In the data rows, 128 means zero.
Every row has a hidden score. In each pair, how much higher is the second row's than the first's? 10 means about the same, 20 much higher and 0 much lower. The score is a weighted sum of the row's numbers plus the product of two more (or one squared), each taken from its middle value.
104 103 134 159 167 134 122 122 103 103 103 103 103 106
216 179 104 103 103 105 107 106 103 103 103 103 139 228: 2
141 165 219 172 103 105 107 163 122 136 124 103 126 136
105 149 190 130 103 105 107 106 103 103 133 172 196 202: 9
104 103 103 132 183 174 130 106 103 103 103 147 151 149
104 103 103 103 103 105 107 206 168 153 119 103 103 106: 9
104 136 226 214 172 140 137 106 122 107 165 181 155 143
222 222 139 125 138 105 107 181 209 179 136 125 111 108: 13
180 103 103 103 103 105 110 166 175 163 126 103 103 106
125 103 103 103 103 105 107 106 103 103 103 103 103 106: 10
104 129 182 167 119 105 107 190 153 165 114 103 103 106
139 132 103 124 147 105 107 106 129 103 153 141 103 106: 12
104 103 120 113 126 135 113 106 109 103 117 161 161 140
205 130 103 103 103 105 107 161 164 175 165 132 103 110: 11
165 176 110 108 118 105 116 199 228 144 121 104 103 106
172 140 103 103 103 105 123 165 187 188 188 163 180 127: 8
104 115 129 132 151 114 133 108 129 103 103 111 103 145
104 103 103 103 103 142 128 106 103 103 103 120 113 128: 6
111 163 187 144 155 111 115 208 217 168 171 142 146 106
104 103 153 176 167 159 149 106 103 123 145 103 103 106: 14
109 154 195 177 123 110 107 195 175 134 103 103 104 106
120 190 162 138 122 105 107 181 181 138 123 108 103 106: 12
104 103 103 105 148 160 124 106 103 103 133 117 107 106
104 103 103 114 109 144 137 182 172 145 127 103 103 106: 11
153 133 116 127 121 105 107 106 103 104 106 103 103 115
104 103 136 167 165 199 176 106 103 104 117 171 192 194: 5
189 123 103 107 127 105 107 106 103 103 103 106 103 106
144 171 103 105 103 105 107 167 157 144 133 128 103 106: 13
104 103 103 118 136 182 197 106 135 103 182 209 193 124
150 103 103 103 103 105 107 106 119 176 182 123 123 106: 11
158 103 103 103 110 105 107 142 149 162 122 103 103 106
104 103 103 137 154 135 118 113 122 103 103 181 103 106: 9
165 109 103 103 103 105 107 106 103 103 103 130 160 135
104 103 103 119 103 150 170 106 103 103 103 115 154 175: 10
196 149 103 103 103 105 107 106 127 103 161 175 131 115
130 103 103 103 103 105 107 116 103 113 103 122 107 106: 8
150 154 103 103 103 105 107 106 103 103 103 156 160 157
104 152 103 103 103 105 115 136 152 158 116 103 103 106: 12
105 158 103 103 103 105 130 109 125 122 132 103 103 106
119 184 155 150 113 105 107 106 103 103 103 103 119 170: 6
104 103 126 143 169 200 196 124 141 190 166 120 123 109
104 156 103 103 103 105 107 106 103 103 103 103 108 166: 5
147 103 103 104 103 105 126 172 147 115 130 108 103 121
109 113 190 198 163 137 107 114 129 183 230 128 125 116: 11
104 103 113 137 201 191 211 106 103 140 148 103 103 106
104 103 103 103 124 159 154 106 103 103 103 103 128 172: 3
104 103 138 170 156 148 126 106 103 129 103 103 103 106
104 150 200 178 142 118 107 106 103 103 103 156 166 151: 11
134 103 103 103 103 105 107 160 138 131 108 103 129 106
104 103 111 135 128 163 135 159 166 194 159 149 130 110: 11
191 167 129 132 150 105 118 106 112 103 103 158 163 159
104 103 103 103 103 158 179 106 112 142 166 187 149 129: 11
108 174 158 131 122 105 107 106 103 103 103 103 103 106
115 200 131 122 103 105 107 106 135 124 142 191 146 126: 12
104 165 112 103 103 105 107 215 192 186 139 103 103 106
104 103 131 124 136 134 107 106 109 103 103 112 133 127: 8
147 210 103 103 103 105 107 193 156 165 114 103 103 106
104 121 146 126 103 105 107 106 103 103 130 135 164 193: 4
167 141 135 103 103 105 107 158 162 110 103 103 103 106
135 103 103 103 103 105 107 106 103 103 127 103 103 106: 11
104 103 121 172 174 180 181 106 125 122 182 225 188 176
104 103 171 172 204 210 187 106 144 117 133 153 103 106: 13
161 103 114 110 118 105 107 160 121 121 149 103 123 111
104 103 103 146 147 172 146 106 103 103 103 103 103 134: 9
104 186 133 109 127 105 107 155 134 109 103 103 103 106
134 103 103 103 103 105 107 108 137 160 112 103 103 106: 11
104 103 130 112 108 120 120 106 114 103 103 110 156 183
104 135 165 171 138 120 107 106 103 134 103 110 116 122: 11
104 103 128 116 113 134 110 106 103 103 103 103 157 181
114 121 129 176 115 133 109 106 103 103 103 103 103 170: 1
104 136 103 103 103 105 107 126 103 103 103 103 103 106
104 103 155 164 190 180 152 225 226 190 128 103 103 106: 9
104 103 103 112 163 183 167 106 103 104 158 188 172 124
104 103 103 139 170 189 184 197 187 213 142 103 105 106: 13
137 120 103 103 103 105 107 122 103 103 103 103 103 106
117 210 222 180 141 110 107 106 103 103 103 103 103 106: 14
169 106 103 103 103 105 107 106 103 103 103 103 103 106
146 185 147 107 103 105 111 154 150 162 176 116 167 136: 13
145 200 123 103 110 105 107 109 103 141 103 103 103 106
157 197 103 114 103 105 107 122 104 146 123 103 103 106: 11
105 103 133 132 165 186 194 106 103 103 111 161 169 142
104 103 132 154 113 161 129 107 137 213 247 161 144 107: 8
104 103 177 191 211 191 159 117 103 137 103 103 103 106
104 103 103 103 138 194 198 106 147 103 103 118 171 188: 11
112 103 103 103 103 105 116 111 123 103 103 103 103 140
170 183 111 103 103 105 107 106 103 103 117 202 255 221: 13
104 103 187 212 187 147 111 106 103 103 103 144 107 113
126 210 122 103 106 105 112 106 117 105 132 153 153 106: 19
129 122 103 103 108 105 129 191 164 103 103 103 103 106
176 139 142 140 179 111 141 113 113 103 103 103 103 106: 14
104 103 128 157 169 145 124 106 103 103 103 116 149 180
104 138 148 109 103 105 107 144 149 206 156 103 103 106: 15
104 103 151 168 146 168 125 106 103 103 121 109 103 106
104 103 103 103 103 145 171 106 103 103 103 103 114 172: 14
120 189 126 107 103 105 107 106 131 103 140 194 119 106
104 103 108 103 103 137 118 106 113 119 134 145 103 106: 6
168 164 103 103 107 105 107 195 179 125 103 103 103 106
104 103 103 103 103 105 107 120 126 191 245 166 106 106: 13
104 103 124 103 121 151 192 106 103 107 146 157 104 107
104 107 131 128 191 186 188 115 103 172 158 103 116 106: 10
104 182 135 164 125 105 107 106 103 103 103 103 103 128
104 103 103 140 186 179 184 164 182 198 165 118 103 106: 10
174 161 137 124 103 105 115 109 118 103 103 110 103 125
104 111 191 211 253 222 190 108 135 104 130 167 126 115: 10
109 129 169 136 150 141 109 106 108 103 103 167 189 173
131 151 103 103 103 105 107 146 169 186 181 132 121 106: 15
183 132 103 103 125 107 107 188 173 143 103 120 113 106
154 131 103 103 103 105 107 131 106 103 103 103 103 106: 11
104 103 147 166 155 182 147 188 141 116 103 103 103 106
104 103 120 106 129 144 165 106 103 103 141 121 123 106: 12
151 173 116 103 103 105 107 135 132 103 103 103 103 106
184 157 106 106 112 105 107 106 141 127 172 143 103 106: 9
165 124 103 103 103 105 107 161 180 144 112 103 119 107
119 196 181 156 129 110 107 191 166 178 155 130 137 119: 11
104 103 103 118 142 183 195 106 146 131 158 141 103 106
189 133 107 132 119 105 115 106 103 103 103 166 167 196: 2
104 103 150 147 136 137 113 138 121 150 103 103 103 106
104 111 184 182 185 148 139 216 191 144 103 103 103 106: 9
133 103 103 103 103 105 107 162 163 143 123 156 121 106
104 112 151 174 213 199 161 106 103 103 103 173 204 190: 9
104 103 158 153 162 142 115 106 138 118 137 159 171 165
219 165 108 103 103 105 107 150 173 189 227 151 124 126: 11
104 144 219 201 182 127 115 178 121 103 112 106 126 127
164 103 103 103 103 105 125 213 222 158 123 103 103 106: 9
104 161 103 103 110 105 107 179 169 118 103 103 103 106
104 138 137 103 130 105 107 106 133 103 110 149 197 190: 8
181 124 103 107 122 105 119 106 103 103 155 103 127 108
206 154 119 103 103 105 107 106 124 174 221 167 181 149: 9
143 103 103 103 103 105 107 106 114 143 159 125 103 106
156 204 114 103 103 105 111 108 164 139 159 167 143 127: 15
104 103 117 142 150 173 130 106 103 103 103 107 103 106
161 126 103 103 103 105 107 122 136 203 216 103 103 106: 14
104 103 126 182 197 205 182 106 103 103 138 164 185 221
153 111 103 103 103 105 107 106 130 110 145 202 215 190: 16
160 169 127 126 157 105 121 122 103 148 175 117 133 122
104 103 103 103 103 105 107 139 143 103 103 103 103 106: 7
104 103 103 105 103 106 107 106 103 103 103 103 103 106
158 124 103 104 104 115 134 120 136 103 103 103 103 106: 11
104 103 103 118 145 158 143 107 130 107 126 153 159 166
104 103 103 111 128 172 178 106 103 121 105 103 103 106: 10
172 103 103 103 103 105 107 136 103 139 158 194 187 131
184 123 103 129 144 105 131 111 103 103 132 171 137 148: 13
167 128 103 103 103 105 107 132 110 103 103 126 140 127
143 103 103 103 103 105 107 150 129 115 103 103 103 106: 9
141 111 103 103 105 105 107 106 103 103 103 115 150 172
104 103 134 173 141 129 145 106 118 103 126 152 181 209: 10
104 103 103 103 136 167 199 106 103 103 103 103 146 174
164 207 147 120 111 105 107 149 128 103 103 103 103 106: 11
104 148 189 184 114 105 107 164 172 226 160 103 103 106
104 120 103 114 115 148 156 106 103 103 103 146 152 193: 5
147 103 103 103 103 105 107 158 156 137 103 103 103 106
137 106 103 103 115 105 126 106 124 109 113 103 105 113: 12
134 103 103 103 103 105 107 134 120 119 103 103 103 106
147 105 103 103 103 105 107 151 130 134 115 103 106 106: 10
148 133 103 103 103 105 107 106 103 103 103 119 171 193
212 161 130 119 103 105 107 106 103 122 136 154 142 150: 8
104 134 154 149 118 105 107 106 103 103 103 145 116 126
124 147 167 128 124 124 133 219 255 200 182 127 141 141: 14
104 103 145 178 201 185 171 106 110 103 109 165 206 196
122 113 128 112 171 176 223 106 161 119 205 255 239 171: 15
155 103 103 103 103 105 107 113 130 114 196 222 161 158
109 103 103 103 103 105 107 106 103 103 103 103 103 141: 11
121 179 123 103 103 105 107 133 145 167 124 103 103 106
148 123 103 103 119 105 121 171 169 171 126 103 103 106: 7
116 144 103 103 103 105 107 106 103 103 103 103 155 181
104 175 201 165 118 112 107 113 131 174 157 127 137 124: 12
114 214 194 201 211 125 129 227 206 181 133 103 103 106
235 184 103 103 103 105 107 107 112 111 154 192 181 157: 7
104 103 111 127 144 146 148 106 105 103 103 103 115 141
133 103 103 103 103 105 107 106 103 103 103 165 121 118: 8
135 159 136 132 122 105 121 142 111 120 116 103 145 141
104 106 141 137 157 191 222 156 170 207 146 103 109 110: 17
166 105 103 103 103 105 107 110 105 143 137 103 103 106
137 192 124 117 119 105 111 111 123 144 138 103 103 106: 14
104 116 127 116 160 167 200 106 104 127 170 178 165 134
104 103 188 244 215 149 129 199 164 136 103 103 103 106: 8
104 103 151 136 127 139 112 106 103 103 178 174 172 170
209 128 103 103 103 105 127 161 220 222 179 103 103 106: 17
163 112 113 103 103 105 107 106 130 129 163 120 124 106
241 191 120 103 103 105 107 106 103 103 129 188 230 247: 3
150 153 103 103 103 105 107 162 136 117 103 103 103 106
118 104 103 103 103 105 107 121 121 162 103 103 103 106: 9
123 160 103 103 103 105 107 130 151 164 147 103 137 106
104 129 197 196 141 129 107 106 117 143 151 157 123 106: 4
104 134 172 183 199 194 180 196 215 167 117 130 108 120
104 103 151 188 189 203 176 106 103 103 103 103 103 106: 9
104 103 103 103 103 167 153 106 103 103 154 193 120 116
186 170 139 121 115 105 107 138 168 182 194 105 103 106: 16
104 131 249 242 233 153 130 106 103 103 103 103 109 112
104 103 107 121 153 181 219 106 119 120 165 133 110 106: 14
104 103 113 106 106 141 107 175 153 103 103 103 116 106
172 103 103 103 103 105 107 108 106 147 122 103 103 106: 11
104 103 114 116 109 105 107 106 103 103 103 103 103 112
104 103 161 171 153 183 141 106 103 103 109 103 116 118: 8
104 103 105 103 103 105 107 106 103 103 103 142 150 155
104 103 103 103 111 167 159 106 103 103 103 111 130 177: 9
104 103 103 103 128 188 216 106 103 103 103 139 142 140
110 182 217 169 103 105 107 106 103 103 103 139 131 137: 13
104 103 103 137 137 184 193 106 103 125 126 103 103 106
119 168 168 165 121 109 135 120 138 112 128 159 121 123: 12
104 115 166 157 103 124 107 106 103 103 103 122 128 154
104 103 119 121 170 187 209 114 117 124 160 146 120 117: 18
104 103 103 103 115 176 198 106 123 158 164 113 103 106
104 103 103 103 103 156 198 150 179 212 164 129 103 106: 12
104 103 103 103 103 149 153 106 103 103 103 164 134 113
135 103 103 103 107 105 107 166 173 127 120 103 103 106: 12
104 103 143 139 159 158 133 106 103 118 117 103 103 106
176 125 103 103 103 105 107 143 109 109 134 153 130 116: 9
147 146 134 109 134 105 108 106 103 103 103 103 103 106
104 103 103 119 120 145 142 106 103 111 133 183 123 116: 9
104 160 193 158 164 116 109 156 215 213 209 144 122 106
162 188 107 103 107 105 107 185 189 127 112 103 103 106: 8
107 103 136 148 163 186 164 106 115 104 155 228 199 165
104 103 103 103 103 152 194 106 125 119 172 255 248 174: 12
111 146 218 228 245 228 247 106 129 121 133 195 219 208
104 139 103 103 103 105 107 106 103 103 103 110 103 123: 5
170 125 103 103 103 105 115 191 182 122 111 103 103 106
104 103 167 174 147 160 132 106 139 103 115 151 191 212: 7
158 117 109 139 169 111 131 170 190 148 161 168 156 106
104 103 149 143 164 194 167 106 112 103 103 161 131 118: 7
